Each path below is one point turned by a fixed rotation once a step. After each direction that follows a path, write how fast that rotation turns it, in degrees each step (0 if it stays still).
Each turn is a multiple of 5 degrees from 10 to 175, or 0.
Each row of a path follows its step; steps can be skipped.
Path 1:
step 0: [ 286,   69, -102,  -38,   86,  -79, -121,  -20, -122,   83,  253,  167,
   31, -149,  -54,  275,  118, -140, -135, -378,  -19,   16,  314,  -23,
  121,   16, -223, -176,  -70,   48, -169, -124, -171,  -37,  115,   60,
   94,  -46,   77, -315, -108,   78, -211, -150,  -10,   39, -208,   55,
  268,  153,  -67,  -29,  -83,  194,   32,   -3, -254,   82, -213,  -62,
  -44,  164,  134,   38,  184,  192]
step 1: [-158,   33, -308, -163, -121, -108,  -40,  175, -131, -144,  -86,  237,
  136,  -96,  -30,  178,  161,  126,  243, -106,   41, -239,   40,  109,
  148,  -80, -109,    7,   19,  298,  121,    5, -133,  104,   32,  -48,
  129,  256,  -12,  -55,  198,  116, -113, -164, -218,  135, -117,   98,
  265,   82, -152,  -89, -152,  264,  220,   37,  -38,    0,  -24,  199,
  -20,   91,  285,  -73,  190,  154]
step 4: [  -3, -161, -230,  150,  361,  -73,   36, -109,  150,  272,  -87,   37,
    0, -214,  -16,  -72,  135,  132,   87,   69,  118,  -76,  -26, -119,
 -124, -292,  -86,   75,  -88, -152,   79,  -40,  214,   25, -110,   93,
 -327,   11,  135,  254,  109,  -26,  247, -164,   22,  192,   56, -181,
 -102,   36,   29,   73,  -93, -352, -182,  -51, -210,  -25, -130,   90,
  -53,  -94,  291, -137,  -84,  -50]
step 8: [ 318,  -97,  182,  -84, -274,  -27,  268,  -32,   25,  -20, -283, -113,
  -81,  -12, -167, -100, -119,  -97, -103,  222, -173,   22,  213, -103,
   76, -128,    9,  171, -126,  174, -107,   52,  -33,  195, -149, -216,
   50,  206,  -61, -123,   61, -211,  -49,   31,   56,  223,   53, -151,
   95, -185,  -57,  309,   84,  119,  149,  -85,  112,  332,  -75,  -53,
  -75,    2, -241,  119,  -89,  -29]
step 13: [-246,  247, -125,  189,  117,   -6,   41,  170,  -63, -187,  -25,   57,
 -215, -145,  137,  105,   33,  127, -205,   85,  157,   22,  -76,   23,
  116, -106,  121,  134, -286,   80,  124,  274,  -52,  148,   25,   67,
    3,  -76,   49,   16,   46,   94,  -20,  184, -113,   49,  138, -285,
 -202, -167,   69,   17,  -50,  335,  292,  -97, -370, -272,   65,   29,
  -38,  186,   80,  -75,  155,   40]
step 14: [ -37,  -22,   36,  120,  245, -167, -239,   79,   97, -198,   99,  207,
  -78,   50, -229, -169,   92, -236,  -42,  -76,   38,  -41,  -95,    7,
  -98,  149,  180,   63,  -15,  116,   53,  221,  -34, -250,   27, -184,
  229,   21,  127,   93,   88,  330,  -90,  280, -108, -119,  235, -291,
  -69, -154,  166,  167,  117,   94,  105,  220, -137, -342,   99,  116,
  -91, -137,   -4,  -24,   16,   15]
step 20: [ 416,  208,  -93, -163,  -23,  -34,  -32,  216,  233,  118,   80,   80,
  247, -153, -118,   74,  -69,   11,   -8,   98,  179, -111,  182,   59,
  132, -278,    9,  363, -123, -157,  -75,   85,  104,  104,   48,   76,
  -15,  141, -174, -151,  -80,  -90, -164,   12, -268,   63,  -80,  103,
  131,  230, -213,  -89,  181,   -3,   76,  251,   97,  135,  -94,   86,
  -36,   94,  124,  190,   10,   21]
step 21: [-158,   22, -114,  -44,  156, -109,  -30,   48,   92,  -50, -167,  165,
   -1,   -8, -185,  233,  121,    7,   -1,    4,  261, -231,  173,   53,
  -31, -137, -170,   66,   53, -301, -128, -220,  123,  168,   32,   70,
  -82,  382,   73,  100,  -11,   97,  126,  170, -344,   99,  -80,  179,
  337,  242,  143,   96,  -15,   48,   38,  286,   30,  201,  -50, -215,
   35,  106,  -39,  -28,  -67,  -74]
step 22: [-119, -164,   41,  -27,  -57,  -15,   33,   83,   52,  105,   87,  161,
  -38,  -86,  -23,  156,  -15,  256,  129,    3,  258, -113,  168,  201,
   29, -116,   26,  178,   40,  -62,    5, -108,  145,  -32,   16,  122,
 -142,  162,  -29,  410, -139, -330,  157,  -35, -294,  309,   25,   76,
  221, -255,   23, -180,  -49,  -59,  -82,  232, -309, -168,   -6,   98,
    0, -169,   12,   68, -232,  -48]
[ 36, -13,  68, -12, -18, -15, -32, -25,  39,  16, -16, -16,  62,  17, -41,
  83, -19,  79, -20,  20,  44, -17, -13,   6,  19, -69,  63, -21, -21,  20,
 -31,  10,   0,  12,   1,   2, -45,   1,  48,  63,   6, -43,  55, -25,   0,
 -82,  -4,  55, -35, -28,  33,  38,   1,  -7,  62,  22,  30,  61, -20, -36,
  19, -46, -32,  48,  -9,  14]
25
[  30,    1,  -51,   -1,   11,   35,  -25,  -34,   42,   22,  -42,  -11,
   33,  -12,  -56,   20,  -44,   -6,   -6,  -46,  -28,   11,  -77,   -1,
    3,   -5,   33,  -53,  -19,   39,   11,  -27,  -19,    5,  -23,   60,
   30,  -30,   38,   33,    5,   47,   -3,  -58,  -32,  -17,   -7, -111,
   57,   80,  -21,  -39,   36,   16,   38,  -10,  -11,   17,   38,   44,
   46,    1,   56,  -19,  -54,  -39]
25
[ 73, -52, -37,  -5,  15, -29,   5, -26,   6,  -4,  60,  17,   4,  76,  15,
 -32,  15,  12,  38,  12,  39,  46, -33,  11,  44, -65,   8, -11,  13, -19,
 -76, -48,  22,  17, -28, -14,   1,  87, -19,  37, -20,  16,  24, -38,  -3,
  97, -19, -17, -32, -10,  -3, -29, -33,  10,  11, -36,  41,  -7, -26,  20,
  49,  42, -53, -38,  28, -72]
20
[-20,  -8,  37, -26, -15, -29, -63, -65,  26,  53, -55, -61, -33,   6,  58,
 -62,  33,  -7,  33,  35,  -9,   3,  63,  22, -31, -11, -19,  -1, -47,   2,
  51,  15, -72,  75, -35,  61, -32,   9,  18,   5,  -5,  -6,  26,  19,   3,
  46, -19,  10,  44,   1,   0,  27,  76,   1, -16, -24,   5, -20,  -8,  53,
  67, -31, -72,  21, -14,  -3]
20
[  7,   4,  36,  -5,  49, -18, -28,  39,  21, -42,  26,  13, -25, -17, -17,
  20,  45,  11,   7,  -5,  37,  21, -67,  62, -20,  -3, -92,  23, -18,  -5,
  36,  44, -11,  -8, -49,  67,  39,   0, -28,  82,  52,  24,  66, -42, -23,
 -26, -35,  17,  -9, -54,  12,  -5,  32,  94, -55, -17, -41,  -7, -45, -11,
 -48,   9,  30, -38,  -7,   6]
35
